In the rows, zero is written as 128.
The rows of D fall into 4 groups, and each row is roughly a mix of its group's hidden directions.
D:
[[155  83 101 178  91 173 131 113 115 104]
 [117 101 125 151 128 178 150  58  97 120]
 [130 103 115 124 113  81 154 192 121 175]
 [ 81 145  87  91  96 115 101  86 159 130]
 [151 173 123 126  55 111 133 134 118 173]
 [113  88 137 106 198 109 122 152 136  84]
 [124 174 137 143  71  84 130  94 138 165]
 [167 104 148 172 154 129 171 179 106 144]
 [152 174 179 126 150  99 171 103 126  93]
 [131 127 124 124 164 174 149  58 131  90]
 [144  83 105 189 115 175 117 131 101 105]
 [ 92 164 147  59 152  91 117 145 113 122]
 [130 160 142 139  80  72 126 100 127 179]
 [ 90 149  96  96  86 126  96  76 156 123]
 [142 179 113 128  52 126 134 124 116 163]
 [134  87 132 116 187 173 118 158 140  86]
 [ 94 157  94  88  98 113  74 100 150 116]
 [147 182 127 123  51 116 136 136 126 156]
 [154 159 119 122  56 119 122 137 116 183]
 [149 180  76  85 145 128 118 116 125  83]
 [155 127 142 128  89  87  79 178 138 162]
 [126 117  53 160 101 151  96 141 102 149]
 [137  91 115 129 118  81 142 184 121 182]
 [143 163 123 143  50 137 138 116 115 174]
 [136 166  61  96 153 157  89 122 115 137]
 [158  98 106 188 117 154 110 145 105  78]
 [148 106  94 203 119 173 141 120 140 123]
 [164  81 183 185 122 113 142 128 132 132]
 [114 146 135 129 142 180 153  62 129  85]
 [165 112 124 113 114  76 120 191 132 166]
 [130 101 117 115 188 180 122 151 123  79]
 [128 165 127 163  76 103 147  89 128 177]
 [125 101 122  98 176 167 120 162 123  69]
 [138 133 207  98 161 103 149 113 136 104]
 [153  98 146 170 179 144 175 155  98 132]
 [115  85 141 117 197 146 117 139 135  77]
 [112 160 159  57 149  81 116 134 126 144]
 [124 155 142 144  76  82 130  90 113 178]
 [115  83 132 116 197 132 124 151 152  82]
 [101  81 125 109 188 122 116 142 154  79]
 [144  91 186 186 150 121 162 127 118 122]
 [125 105 109 128 195 160 141  73 123 104]
 [144  89 112 203 106 149 129 138 139  90]
 [139 164 115 138  48 142 133 115 119 169]
 [160 147 137  96 101  85  95 191 122 131]
 [125  84 183 168 149 128 165 106 140 162]
 [124 168 142  63 173  88 106 134 118 128]
 [144  91 168 172  89 151 150 137  92 163]
 [145  99 179 149 148 148 155 112  86 179]
 [131 147  57  92 117 160 126  90 138  98]
 [117  91 143 116 203 121 115 141 150  85]
 [ 86 162 120  74  88 106  93 111 156 121]
 [137 134  93 115 154  86  96 145  76  81]
 [146 166  82  66 142 134  92 120 102 111]
 [103 164  64 111 168 170 116 124 108 121]
 [152  76 105 189 102 154 115 123 139  96]
 [147 144 110 126 163  91 103 148  79  71]
 [137 116  62 164 111 144  87 154  95 150]
 [153 167 177 110 131  93 173 107 167 143]
 [ 82  97 118 138 146 163 144  57 118 131]
 [143 156 117 133  46 140 134 126 113 172]
 [118 133  93 113 153  87 106 147  81  70]
 [133 131 120 115 128  75  99 205 124 148]
 [114 133 146 100 127  75 124 201 137 153]
 [139 100 186 176 166 104 152 121 154 151]
 [130 108 155 129 100 160 143 123 184 191]
 [102 157 172  81 138  77 124 147 141 165]
 [111  72 138 115 196 135 113 138 130  89]
 [ 95  78 169 179 141 150 167 124 112 134]
 [141 142 204 113 145  89 170 111 132 124]
 [179  90  94 179 125 155 104 104 153 129]
 [107 180  73  95 176 135 123 115 150 118]
 [145  80 115 183  97 170 123 134  95 102]
 [ 92 140 111  81  78 108  88  94 154 138]
 [111 101  62 147 102 148  94 129  84 145]
 [ 88 158 110  85  86 118 100  89 166 122]
 [162 168 195 122 151 100 158 103 139 125]
 [121 143 127 141  57  90 132 105 131 181]
 [138 111 157 133 103 163 143 126 187 187]
 [128 124 145 150  95 165 158 126 183 184]
 [151 144 125 109 156 168 117  72 116  70]
 [165 153 179 126 131 113 188 104 138  94]
 [132 182 142 151  82  84 140  95 134 164]
 [154 160 183 125 124  96 186  96 138 136]
 [141 158  95 129 162  93  92 142  79  85]
 [130  94 139 123 181 172 133 156 147  73]
 [131 158  90 109 156  85 102 130  88  76]
 [121 189  63  85 123 143 122 126 129 114]
 [108  77  68 127  96 163  97 134 114 142]
 [138 132 114 130 104  82 104 204 110 151]
 [149 160 206 133 169 117 146 126 142 110]
 [135 163 163  70 144  67 129 129 142 115]
 [119 104 101 197  96 178 148 138 122 119]
 [100 165 141  52 164 106 131 118 113 138]
 [144 148  86 114 153  84  96 142  86  82]
 [115 159 121 152  61 106 138  86 124 169]
 [132 101 154 137  92 175 160 115 178 168]
 [ 91 113 141 102 142  75 110 182 138 166]
 [110 154 105  86  78 116  81  91 154 121]
 [174  94  92 173  93 171 121 108 123 116]
 [128 175 135 140  73  81 128  99 132 170]
 [141 137  78 123 142  97 100 133  70  81]
 [141 170  71  82 143 120 106 111 149  89]
 [ 89 148  98  87  91 108  72 101 145 126]
 [134 155 106 116 166  90 103 144  92  67]
 [124 162  90 132 159  89 106 152  88  78]
 [156 124 144  99 122  75  98 184 152 157]
 [145 166 194 111 148  95 164 105 152 126]
 [150 167 112 136  56 135 132 123 113 179]
 [105  70 130 116 193 131 118 139 142  87]
 [149 107 165 164 169 135 166 177  94 133]
 [116 105 176 192 124 129 176 137 140 152]
 [152 145  97 112 134  78 103 199 136 132]
 [171 151 172 136 124  99 194 119 132 105]
 [138 100 121 107 191 158 122 172 140  85]
 [165 159 194 121 141  95 169 105 136 126]
 [ 97 154 167  66 139  77 126 146 121 115]
 [143 135 103 110 167 104  79 144  88  76]
 [124 149 126 133  51 102 124 104 120 178]
 [105 158 118  95  83 123  71  89 157 118]
 [126 141  91 131 152  91 109 151  74  73]
 [161 178 181 125 156  80 153 122 136 125]
 [166 111 129 164 174 127 175 179 109 132]
 [147 100 115 119 129  80 106 193 100 160]
 [102 166 144  51 116 101 122 139 113 154]
 [142 158  69  77 119 125 105 107 148  88]
 [103 147 102  96  92 121  72  82 161 124]
 [105 112 164 115 110 158 144 115 189 180]
 [143 160 117 138  50 138 137 120 110 174]
 [147 159 161 102 129  92 188 110 158  95]
 [116 103  72 154 124 152  75 168 110 146]
 [161 121 137 144 120  92  70 171 158 165]
 [ 93  94  65 126 115 162  81 139 116 134]
 [129  92 129 121 191 171 128 152 136  79]
 [142 168 117 130  45 131 132 127 126 166]
 [115  79 126 118 199 136 127 150 142  86]
 [138  90 104 133 131  82 121 187 109 174]
 [107  74 124 126 201 140 128 134 133  90]
 [115  86 141 123 209 121 123 135 139  90]
 [114 136 110 157 115 174 166  61 151 116]]

Here is one row of each group, with its name. Which group are the others in?
[ 86 151 102  82  89 117  93  87 152 121] : <2>
[140 152 100 142 157  96  93 137  62  95] : <118>
[144 105  75 187 108 176 122 118 146 125] : <111>
[119  98 149 117 209 119 113 133 139  87] : <11>

[117  91 187 163 121 127 159 124 133 183] : <111>
[138 115 114 117 196 168 131 160 134  80] : <11>
[162  96 163 177 155 136 160 168 103 149] : <2>
[131 125 126 127 108  85 109 207  97 151] : <2>
[ 98  87  72 121 100 175  98 137 147 142] : <118>
[100 160  64  87 161 158 110 111 124 121] : <111>
[163 115 124 121 104  84  76 179 121 158] : <2>
[133  99  98 155 134  88 139 190 125 175] : <2>
[ 97 121  81 121 131  87 127 147  75  82] : <118>
